The rows below fall into families. The same turns and mirrors carry the whole set onto itself and the rows of a family onto each other. For each named row, which other rows are in its family? Write them in the order they are listed.
These 16 rows form 4 families of 4 rows each.
J: [ 30.0  -4.5   5.0  -4.8  22.4  -3.0  17.6  22.3  -4.7  -1.7 -32.4 -11.1]
M: [-41.6  15.5 -28.1  13.5  20.5  16.4 -23.5  10.2  31.6   5.1   5.3  21.7]
S: [ 23.2 -18.7   8.0   0.9  25.6  -7.2  19.1  17.6 -11.5  -1.2 -27.8 -24.0]
C: [ 28.8   5.4  11.4   1.3  14.4 -19.4  24.2   2.7   3.2  -2.1 -13.5 -32.2]
Z: [-42.4   7.0  -0.1  14.6  -2.5  15.1 -42.4 -13.0   8.0   2.3   9.3  28.6]
W: [-53.3  -3.7  -5.5  -0.9   5.8  10.1 -32.6  -4.5  15.8  15.5  28.5   8.8]
K: [-44.9   2.0  -3.5  27.3   9.8  13.3 -29.1 -10.9  -0.7   7.7  22.1  29.3]
B: [ 36.5   2.2  -1.8   6.8  -2.0 -15.6  20.2  13.5  -1.7   5.7 -15.4 -28.9]
F: [-38.6  18.4  -9.4  26.4  16.3  -7.1 -47.0 -14.3  13.4   3.4  13.7  21.2]
D: [ 36.6  -3.1   0.7 -22.3  19.9 -21.6  14.0  23.3  -3.0  -2.4  -7.2   8.9]
U: [-54.2 -16.3 -19.1  19.9  14.8  10.8 -33.9  -3.0  22.6   4.6   4.3  -5.4]
X: [ 28.8   6.6  -9.9   6.1   9.9 -36.3  21.8   1.5 -14.3 -10.5 -13.7 -16.6]
L: [ 23.9 -35.0  10.1 -14.9  13.3 -26.9   3.8  11.9 -12.6  -2.0  -6.3 -19.0]
Q: [ 28.9   1.7  -5.6   0.6   2.8 -36.2  12.1  -2.7 -11.2 -14.5 -22.7 -22.8]
Y: [-36.0   8.3 -15.1  33.1   7.2  -5.4 -51.1 -10.5   6.3   8.3  12.9  17.2]
P: [-44.9   8.7 -14.1  -2.4   2.3  13.3 -30.9   4.3  17.4  18.1  26.5  20.8]

The rest of the family of D: M, U, L
The rest of the family of S: J, W, P

The rows below fall into families. The same turns and mirrors carry the whole set onto itself and the rows of a family onto each other. For each named row, which other rows are in its family? Write them in the order they are listed.
These 16 rows form 4 families of 4 rows each.
Ripir: [-30.6  10.8 -44.3  -2.4   4.8  16.4  -3.4  -3.4 -24.7 -28.7 -23.6  20.0
 -24.1]
Bibas: [  0.7  -8.7 -40.3 -19.8   0.5  44.6 -13.6 -29.2   8.2  12.4 -15.3 -19.1
  47.6]
kam: [  3.6  -5.8 -33.2 -29.3  12.8  35.6 -21.3 -38.3  27.5   5.4 -11.0  -9.9
  30.4]
vamup: [ 42.5  -9.1  -3.4   2.4   1.3   9.7  29.0 -19.9  -5.0  11.6 -14.7   9.6
  27.9]
gog: [ 43.0  -6.5 -13.6   8.8  11.3  14.4  34.8 -26.9  -5.3   1.6 -17.3  15.2
  25.3]
gefer: [ -8.2  -0.6 -31.5 -18.3  -4.8  35.7  -8.4 -29.1  19.9   7.5 -11.9 -26.4
  50.1]
lib: [ 41.4  -6.0  -7.9  21.6   4.1   4.5  24.1 -25.4 -14.8   0.4 -10.5  10.9
  23.9]
Furi: [-27.3  26.6 -25.9  -0.1  13.3  26.8  -6.4 -16.3 -25.0 -40.2 -27.7   4.7
 -28.9]
Susu: [-16.8   5.2  11.6  -4.9  -4.3  27.7   0.3  11.6   7.2 -61.3  21.5  12.0
   3.1]
lof: [ -9.1   8.4  13.8 -13.3   3.8  37.6 -10.2  24.1   4.4 -53.3  18.9   8.1
  18.0]
Kan: [-23.1  18.9 -22.4 -16.0  15.8  28.1   4.5 -14.4 -26.0 -26.9 -35.4   7.7
 -34.2]
vur: [-19.8  13.4   8.0  -8.0  -5.4  25.6 -11.0  19.3   8.7 -58.7  13.4  13.8
  18.6]
mig: [-23.9  19.7 -22.1  -6.4   4.9  33.5   9.4 -18.9 -31.4 -42.3 -32.3   9.9
 -28.3]
deza: [-16.9 -11.6 -39.5 -18.5 -10.3  31.6 -12.0 -35.4  16.1   4.3  -3.5 -21.5
  41.4]
let: [-17.6 -10.6  15.0  12.3 -15.1  35.6  -7.3  21.1  -6.0 -50.5   9.8   2.9
  10.8]
davet: [ 48.7  10.9   4.5   2.9   3.2  24.1  27.0 -24.9  -6.8   8.8   0.2  -3.5
  15.4]

The rest of the family of Susu: Bibas, vamup, Furi
The rest of the family of gog: gefer, vur, mig
The rest of the family of kam: Ripir, let, davet

